In the rows, 128 means zero.
Rotation paths and how fast each direction turns (degrees per step):
Each turn is a multiple of 5 degrees from 10 to 175, or 0.
Each row of a path follows its step; steps can be skipped.
Path 1:
step 1: [130 132 131 128 122 136 126 121 127 131 135 137 133 139 130 132 125 135
 135 126 125 129 122 118 131 128 124 132 131 124 128 123 130 114 120 128
 128 132 130 129 124 117]
step 13: [132 127 128 131 131 127 126 130 139 126 139 133 126 133 136 125 122 130
 131 123 136 120 132 130 131 129 140 118 123 124 128 133 126 132 127 121
 122 125 127 129 131 140]
step 20: [128 123 118 130 125 127 125 131 130 135 120 123 123 125 122 131 119 119
 133 133 137 134 134 129 131 119 127 139 127 124 126 123 131 130 132 123
 121 130 119 125 134 127]
step 23: [121 123 128 126 118 127 130 115 122 132 132 115 126 131 132 136 123 130
 131 129 128 133 136 124 130 129 131 127 133 134 120 123 125 122 134 127
 132 135 129 122 121 132]
step 25: [124 123 132 125 131 123 124 122 123 124 120 125 135 122 121 132 126 122
 123 124 136 128 133 129 130 127 127 133 128 132 132 134 120 132 137 121
 122 132 139 122 117 126]
step 32: [131 122 135 124 130 133 133 122 116 128 126 130 123 130 128 119 134 137
 141 126 120 128 127 125 133 125 128 137 134 134 132 130 125 130 124 129
 129 126 118 133 120 129]
step 34: [124 130 126 131 132 127 133 128 135 129 118 134 126 134 135 127 129 120
 126 132 120 132 127 130 138 130 123 135 136 137 131 129 129 120 128 122
 129 138 124 136 119 122]
step 35: [132 126 128 123 127 125 127 131 124 126 145 124 136 129 132 128 129 132
 128 128 125 119 124 132 127 126 121 127 130 124 134 134 132 135 119 114
 131 131 119 126 132 122]
step 37: [137 125 130 126 130 120 131 131 126 127 128 117 125 126 133 130 133 127
 130 137 124 123 124 131 131 128 125 133 145 130 123 124 129 137 127 136
 130 134 131 134 137 120]
step 38: [127 122 127 127 118 133 127 129 133 130 127 127 124 133 123 127 130 134
 124 119 132 120 128 135 141 120 130 120 123 118 131 133 125 137 126 126
 131 126 135 128 135 134]
Speeds:
[127 129 127 129 131 125 128 127 128 127 126 130 128 129 131 126 131 130
 129 129 130 128 129 127 126 128 130 127 127 132 129 128 128 129 128 126
 130 125 128 127 129 127]
20
[126 127 128 125 128 125 128 130 128 130 129 128 130 130 129 128 128 131
 126 128 128 128 127 127 128 128 131 128 128 128 129 127 129 130 131 130
 124 130 133 128 128 129]
25
[127 126 128 130 129 128 126 125 127 129 128 128 126 129 131 129 130 128
 128 129 128 130 130 127 129 129 128 131 131 128 127 124 129 125 125 128
 126 132 128 129 130 127]
130
[131 127 130 128 130 126 126 128 126 127 131 125 128 130 126 129 126 128
 130 127 129 127 128 128 130 127 128 130 125 128 128 124 126 131 129 124
 129 129 128 127 128 128]
145
[127 127 128 129 128 130 127 128 128 126 132 129 127 127 128 131 128 129
 129 127 130 128 131 128 130 127 129 126 132 126 130 129 129 125 132 126
 128 125 129 125 129 126]
145
Path 2:
step 1: [132 133 133 124 128 120 128 134 129 140 130 126 129 127 136 131 118 129
 126 133 134 126 135 124 127 126 131 130 121 130 119 129 122 126 135 125
 123 125 129 128 128 128]
step 16: [132 125 134 132 125 131 127 127 126 123 134 125 125 131 132 130 125 128
 119 122 130 124 130 128 119 128 133 123 131 130 129 126 128 127 117 127
 129 125 137 116 122 122]
step 19: [139 128 137 129 129 132 121 127 125 131 125 120 125 130 131 129 125 126
 123 120 134 124 131 127 135 129 128 126 117 134 124 131 129 129 129 121
 124 127 132 125 132 121]
step 20: [129 132 123 126 125 131 122 134 129 132 133 135 127 136 136 127 127 123
 124 139 133 126 132 129 137 130 133 130 132 126 134 131 124 122 133 121
 127 126 131 126 133 121]
step 24: [123 115 127 128 128 131 139 130 128 125 125 129 131 134 121 132 127 124
 124 131 133 129 134 134 128 125 134 127 120 129 123 128 132 132 127 123
 130 122 132 120 131 131]
step 25: [132 121 129 136 126 125 132 137 133 125 120 124 133 133 135 138 120 126
 121 120 125 131 131 125 130 128 130 132 136 127 131 126 126 125 131 126
 130 129 130 134 129 125]
step 26: [128 127 125 129 130 126 125 134 128 129 124 125 131 127 130 132 116 123
 131 136 132 128 123 127 127 121 129 122 118 123 124 130 130 123 129 131
 127 123 138 133 120 122]
step 27: [134 127 129 127 128 126 135 138 121 121 131 128 133 142 132 128 129 126
 127 129 131 121 127 130 122 128 128 131 126 132 120 126 127 128 123 127
 126 125 127 118 126 121]
step 35: [127 115 125 128 128 132 126 126 125 127 124 123 120 133 131 139 125 127
 126 126 131 120 128 130 128 129 129 123 118 123 128 125 132 128 131 124
 126 129 126 115 126 131]
step 39: [130 127 119 129 130 124 127 134 137 127 126 131 139 130 132 133 127 122
 127 130 132 122 130 133 129 124 128 127 124 134 138 126 123 123 123 129
 128 137 126 132 127 121]
Speeds:
[125 127 128 128 127 130 128 128 128 131 128 130 127 129 129 129 129 127
 130 126 132 127 128 130 126 126 129 125 129 128 126 130 127 125 126 126
 127 128 128 132 128 129]
170
[128 126 131 127 128 124 129 130 127 128 127 127 124 130 130 128 129 127
 128 125 130 127 129 127 130 130 128 128 130 129 127 129 130 127 129 131
 126 127 125 126 131 128]
135
Path 3:
step 7: [127 122 117 128 126 130 128 129 131 128 137 136 124 134 130 132 128 125
 116 143 134 136 129 131 126 123 121 132 119 124 126 120 135 130 137 123
 128 133 124 127 124 128]
step 10: [133 131 125 124 123 132 129 135 133 120 124 119 119 130 126 131 130 129
 123 127 124 143 128 128 128 122 120 138 126 123 120 125 125 135 140 131
 130 121 130 123 118 127]
step 13: [125 117 122 123 123 128 120 129 123 122 128 127 130 127 123 125 126 122
 135 125 132 140 139 138 132 127 129 135 133 124 125 117 118 131 131 126
 134 130 140 127 126 125]
step 14: [126 132 125 133 126 127 134 131 125 123 132 139 123 124 115 124 131 133
 130 133 127 125 142 137 124 130 130 128 128 130 119 136 123 134 127 120
 126 137 133 125 135 120]
step 22: [141 129 127 135 123 126 127 135 122 128 128 140 130 138 128 124 132 123
 126 121 125 129 127 120 125 132 125 131 132 123 124 133 126 136 141 131
 120 136 122 123 131 138]
step 26: [120 121 122 124 128 125 122 126 127 127 125 132 122 125 132 133 131 124
 132 138 139 137 134 139 127 130 128 124 121 133 123 122 123 138 137 130
 124 129 134 131 119 133]
step 33: [132 126 124 123 111 135 133 135 123 128 140 129 130 131 128 126 122 131
 126 127 127 129 140 137 125 122 135 131 130 130 126 130 125 137 127 115
 132 133 125 128 129 127]
step 34: [131 126 126 132 125 120 121 139 132 134 134 129 117 129 127 126 129 135
 125 139 123 129 128 127 134 128 127 125 131 119 128 128 122 134 127 117
 121 140 137 134 132 125]
step 37: [128 134 122 136 130 119 127 128 121 128 137 130 116 133 127 126 130 127
 119 138 126 130 127 123 129 134 130 138 123 123 130 131 125 121 133 127
 124 127 136 122 113 125]
step 39: [122 121 122 132 125 131 125 136 119 131 132 137 118 130 131 132 134 124
 124 127 127 136 133 127 127 131 120 129 121 131 123 123 133 136 138 127
 129 130 131 121 124 143]
Speeds:
[127 130 129 129 129 129 124 127 131 131 126 127 129 129 128 127 133 128
 128 126 128 129 132 127 130 128 127 126 128 129 126 129 126 129 131 127
 129 129 127 126 129 127]
85
[130 128 129 126 126 129 130 129 131 130 128 127 125 127 127 131 130 127
 127 129 128 129 128 129 128 128 132 126 126 128 128 125 131 127 129 127
 128 130 129 126 129 131]
135
[127 129 128 129 127 131 130 130 127 127 129 128 129 130 127 128 131 126
 128 130 125 127 125 126 127 128 126 128 129 125 130 126 127 127 129 131
 129 132 127 127 126 125]
145
[127 130 127 124 127 130 127 127 131 124 126 129 128 128 127 130 127 130
 132 130 130 130 127 129 129 126 127 130 128 127 126 129 127 126 129 129
 128 130 126 130 129 128]
20
[131 127 126 127 127 130 128 127 129 130 129 133 127 128 128 128 132 128
 131 127 127 127 125 129 131 130 129 127 130 127 129 129 127 129 127 131
 128 124 128 129 128 129]
110
Path 4:
step 2: [134 128 117 122 129 134 126 127 132 127 140 129 124 126 128 124 128 129
 133 126 124 127 131 121 121 124 130 122 135 124 132 132 124 125 139 137
 129 122 124 125 117 129]
step 6: [135 128 129 127 126 119 121 118 137 127 123 122 125 134 127 125 128 130
 118 124 131 129 128 120 125 124 122 127 131 117 127 127 126 123 135 129
 126 117 122 126 127 130]
step 10: [124 134 117 126 139 121 125 129 130 127 132 125 122 133 126 123 135 123
 127 121 131 131 135 127 129 121 116 131 127 129 126 122 138 126 127 120
 127 125 129 125 127 132]
step 15: [142 124 121 124 123 124 122 125 129 121 132 130 126 126 133 124 135 126
 123 120 125 132 129 119 123 124 124 127 135 126 129 133 127 122 123 129
 128 118 127 119 127 124]
step 19: [129 132 121 122 135 135 129 129 140 127 130 117 128 134 124 127 129 123
 125 119 136 130 131 127 119 120 124 130 130 123 130 127 128 119 131 128
 130 120 129 128 124 137]
step 22: [135 129 118 123 121 129 129 124 134 117 126 124 129 126 130 120 127 139
 126 125 120 132 126 136 126 129 125 124 123 116 128 129 130 132 130 129
 130 117 128 129 127 128]
step 25: [131 135 119 123 124 132 123 127 134 127 138 131 120 127 121 129 119 133
 131 126 128 126 131 121 118 125 127 120 130 125 128 135 124 127 129 132
 126 131 131 127 115 131]
step 29: [132 130 128 128 129 123 126 120 138 131 132 125 124 130 126 127 131 132
 123 136 122 125 124 120 125 127 118 126 127 120 128 130 130 130 138 131
 124 115 120 124 123 131]
step 34: [128 134 129 132 129 129 131 122 135 125 140 128 123 124 129 127 127 128
 134 132 119 126 137 123 126 125 124 122 135 131 134 127 128 131 128 132
 131 130 133 128 113 120]
step 35: [129 134 119 130 120 123 133 124 133 127 127 121 131 136 123 124 130 137
 128 124 128 133 128 132 123 128 124 125 129 129 133 138 131 127 132 126
 135 122 130 114 124 133]
Speeds:
[129 130 129 126 126 126 129 126 126 131 129 130 127 131 129 130 127 128
 131 129 127 126 127 129 127 127 127 128 126 129 127 130 125 127 128 128
 128 127 127 128 123 125]
80
[131 128 128 128 129 128 126 128 127 126 126 130 124 129 128 126 127 129
 127 127 127 126 126 127 129 131 128 125 129 128 126 130 128 125 124 127
 126 129 128 130 129 125]
45
[129 129 127 125 122 132 130 126 127 128 129 129 129 128 128 128 125 128
 128 126 128 129 125 126 127 128 127 128 132 128 128 130 129 128 129 130
 130 127 129 127 129 129]
110
[129 126 130 128 131 133 131 127 130 126 126 127 127 131 130 128 129 128
 129 131 126 126 128 126 127 127 127 129 128 127 129 128 129 127 130 128
 130 128 127 130 128 127]
145
[129 131 125 127 127 130 128 127 128 127 126 128 128 128 126 130 129 128
 131 128 132 131 129 130 127 130 128 127 126 125 127 126 127 126 129 131
 129 131 126 130 128 127]
130
[130 128 131 127 125 128 130 132 127 129 129 128 127 128 131 126 130 131
 127 127 127 129 131 128 128 130 127 129 130 127 128 128 127 129 130 127
 126 127 124 129 127 129]
160
Path 5:
step 1: [126 128 134 138 123 129 128 132 131 125 129 136 133 128 133 114 125 128
 122 115 128 126 130 138 123 131 126 133 125 133 124 132 125 125 132 127
 130 128 131 135 132 129]
step 4: [132 136 118 129 133 124 129 129 131 130 122 126 110 118 126 133 133 132
 132 130 128 126 135 126 125 128 133 128 121 133 122 126 122 131 124 135
 131 129 127 129 126 131]
step 14: [131 123 128 118 118 135 123 125 133 128 123 128 130 127 133 122 125 118
 129 125 128 123 125 129 136 126 140 129 128 128 125 129 124 128 141 128
 126 125 138 128 132 130]
step 23: [136 124 120 128 126 128 133 122 123 130 121 128 126 135 122 127 125 126
 130 132 121 116 131 127 133 133 128 129 119 127 135 132 127 129 140 135
 128 123 137 124 125 130]
step 25: [130 127 124 124 122 130 125 126 122 133 131 130 131 124 125 137 126 136
 134 129 129 129 134 112 125 129 134 136 123 138 125 128 127 124 130 133
 117 134 125 130 124 129]
step 26: [131 124 136 132 123 129 121 127 119 133 131 126 135 124 127 126 127 125
 125 127 134 137 121 126 120 129 135 133 122 137 126 125 126 128 128 129
 136 139 127 138 127 134]
step 29: [131 127 125 121 126 122 122 129 133 128 127 134 112 125 135 125 128 135
 129 132 132 126 130 125 124 132 122 119 133 126 130 130 132 118 126 125
 134 133 123 117 129 129]
step 36: [136 127 127 129 133 129 141 130 128 131 128 126 128 125 127 129 135 130
 126 137 127 124 137 124 118 123 137 126 128 128 130 134 131 123 133 125
 137 120 122 121 131 123]
step 37: [139 138 128 134 136 137 123 130 130 123 128 133 128 122 123 119 133 137
 135 130 124 127 132 123 123 121 123 130 126 124 130 129 127 123 127 126
 136 131 120 128 128 131]
step 38: [130 134 128 128 125 125 128 127 131 132 121 138 121 131 128 129 137 134
 131 133 128 136 125 118 119 127 124 126 128 128 123 120 115 127 126 127
 128 129 123 119 130 134]
Speeds:
[132 127 126 128 131 127 131 128 126 128 127 128 128 127 127 127 126 131
 129 127 127 127 130 128 128 128 129 126 130 128 130 123 128 128 127 130
 128 126 126 128 126 130]
55
[128 129 128 128 130 131 130 127 130 125 126 129 128 129 129 127 128 127
 131 125 125 130 128 128 123 128 130 126 129 127 126 129 127 128 128 125
 128 124 130 128 129 127]
20
[131 130 128 124 127 129 128 127 132 126 128 129 126 130 126 127 130 128
 127 131 128 130 128 128 130 128 128 127 126 125 129 125 128 127 129 127
 128 129 129 128 131 129]
45
[129 127 128 126 129 126 127 127 127 132 130 127 130 128 125 127 130 125
 129 126 126 131 130 128 126 128 128 130 129 129 130 128 131 126 129 127
 126 127 126 131 130 128]
40
